A single turn carries every row of the set below to another of its rows. Some are shown first; where does it send the rows asked next?
z813: [ -2.1 -19.7   6.9 -12.5 -13.4  32.8  26.6  11.2 -18.6  -9.0 -10.5 -18.2
  -6.2  -0.5 -12.2  13.2]
z212: [ -5.9   6.1  -8.9  -6.3  -7.6  33.6  11.1  24.8   3.9   5.2 -14.7   5.1
  -2.4   3.9 -10.3  33.2]
z202: [ -6.0  -0.7  32.8   7.0  14.4  19.3  12.3   4.7 -16.9   6.1  -1.7  -4.2
  30.2 -16.8 -10.3  28.4]
z280: [ -9.2   8.5   5.8   2.6   1.9  14.1  10.7  -5.9 -26.1  16.3  20.1  -2.6
  37.4   7.3  24.2  12.1]
z987: [-13.2 -15.9   9.6 -16.2  21.3 -19.7 -11.9 -13.9  17.5  -5.6  -9.7  -0.2
 -15.6 -31.5  -8.3 -20.2]
z442: [ 15.1  -6.8  -8.8   5.1   5.5  23.6 -12.0  10.5 -22.9   3.1  -4.2 -28.1
   0.9   8.0 -24.5  31.8]
z339: [-15.5  -7.3  13.6   9.7  -5.1  11.7   3.5  24.6 -15.8   9.9 -23.0  -1.8
  25.3  25.0   4.3  19.9]
z942: [ -8.4 -18.5   7.9 -18.9  22.8 -19.5 -13.6   2.9   5.2 -10.9  -8.2  10.7
 -22.5 -29.2 -12.1  -7.4]
z82: [ -3.2  15.7   6.6  22.1   3.5 -24.4 -37.6  -4.2   4.8  11.7  16.3 -14.8
  14.2   7.7  -0.7 -22.4]
z983: [ -4.0  -6.9  15.8  -3.9   5.8  29.6  15.2  26.2 -28.9  -9.0 -11.6 -10.2
  -0.4 -14.9  13.7  19.8]
z293: [-13.2  13.1  -1.5   7.9  -7.7 -24.7 -20.6 -24.9  28.7   5.6  18.0 -12.2
   3.0  11.3 -16.0 -17.3]
z864: [ -4.4  28.5   1.4  20.5   5.8 -30.8 -35.5  -2.4   6.8   0.7  20.9  -3.9
   2.9  11.3   0.4   0.8]
z926: [-15.7   9.3   1.0   2.8 -15.0 -21.4 -12.9 -20.8  24.3   0.3  20.5   3.7
   8.0  22.6 -22.8  -8.2]
z743: [  6.4   4.6  17.4  10.4 -15.4  -1.3  27.6   5.3 -14.6   1.3  -8.4 -32.0
   4.6  -1.7 -24.0  31.6]
z838: [  2.3  10.9   0.3   7.8  27.0  -9.4 -44.2   9.6   2.1   6.8   8.6  -0.3
  -4.4 -24.0   7.2 -17.1]
z240: [  6.6  12.8   8.6  13.9   4.1  26.2   1.9  20.2 -34.3  -5.5   8.9 -26.4
   6.6  -5.9  10.1  26.5]
z263: [  3.7  -6.0  12.7 -11.8   0.0  -5.5  34.2  -0.1 -32.7   6.1   0.7 -21.5
   2.7 -25.3  16.5  13.0]
z627: [  0.7  -5.5   8.8 -10.9  18.5  -9.5 -12.7   0.8  13.0   0.5   0.3   2.8
 -18.5 -46.1  -7.6 -19.7]
z982: [-21.6 -11.6   1.6 -14.4  -4.4 -13.5  -6.5 -24.7  34.2  -0.9  -0.7   3.5
  -5.3  -3.1 -20.0 -24.3]
z875: [ -6.0   5.5  -1.3   1.4  30.4 -24.1 -36.3   3.2   6.6  -1.8  -3.0  -7.7
 -18.2 -25.3   8.7 -12.2]
z898: [-16.3 -20.1   8.5 -18.2  -3.4 -15.7   0.7 -19.7  23.0  -6.7   1.9  11.3
  -6.4  -3.2 -29.7 -15.4]
z680: [ -6.6   2.3  -1.6   4.1 -23.4 -22.7 -14.5 -11.3  23.8   8.9   9.0 -12.7
   0.1  15.3 -20.9 -28.2]
z514: [ 10.7 -12.2 -11.8  -9.3 -13.2  10.7  14.6 -20.3 -27.8   9.8  20.0 -31.0
  10.1  14.2 -10.1   9.5]
z124: [ -8.8  -9.5  16.4   1.5 -21.3  28.6  24.3  -1.1 -15.9  -3.8   5.0 -20.8
  20.3  18.5 -11.6  12.1]
z747: [ -1.6  10.2   1.3  12.8 -13.9  33.4   1.1  11.5 -19.9   0.4  11.2 -18.8
  20.5  24.8   4.2  19.6]
z89: [-11.7 -22.9 -11.3 -23.3 -12.1  16.3  19.6   7.1 -18.8   9.5 -11.9   3.2
   7.4  14.9  16.0   1.1]
z635: [-15.3 -10.8   7.3 -12.5 -12.4 -13.4   4.8  -6.2  30.1   4.1  -5.1   7.6
  -8.3 -16.9 -16.4 -29.7]
z327: [ -3.0   9.4   6.8   5.7  29.6 -29.4 -36.2  12.5  -6.0  -4.4   4.2   3.5
 -13.4 -20.6   9.4  -1.2]
z297: [ 10.7  12.7 -28.5 -10.5   1.8  19.4   3.0  14.7 -24.1   8.8  12.2 -11.4
  -8.4  -5.7  22.0  22.5]
z486: [-11.5  24.1   1.7  18.4  13.4 -30.2 -37.6  -5.6  13.6   4.5  12.0  -8.7
   2.9   0.2   9.6 -11.1]

z747 goes to z124
z327 goes to z864
And these:
z89 goes to z263
z838 goes to z82
z202 goes to z442
z486 goes to z293

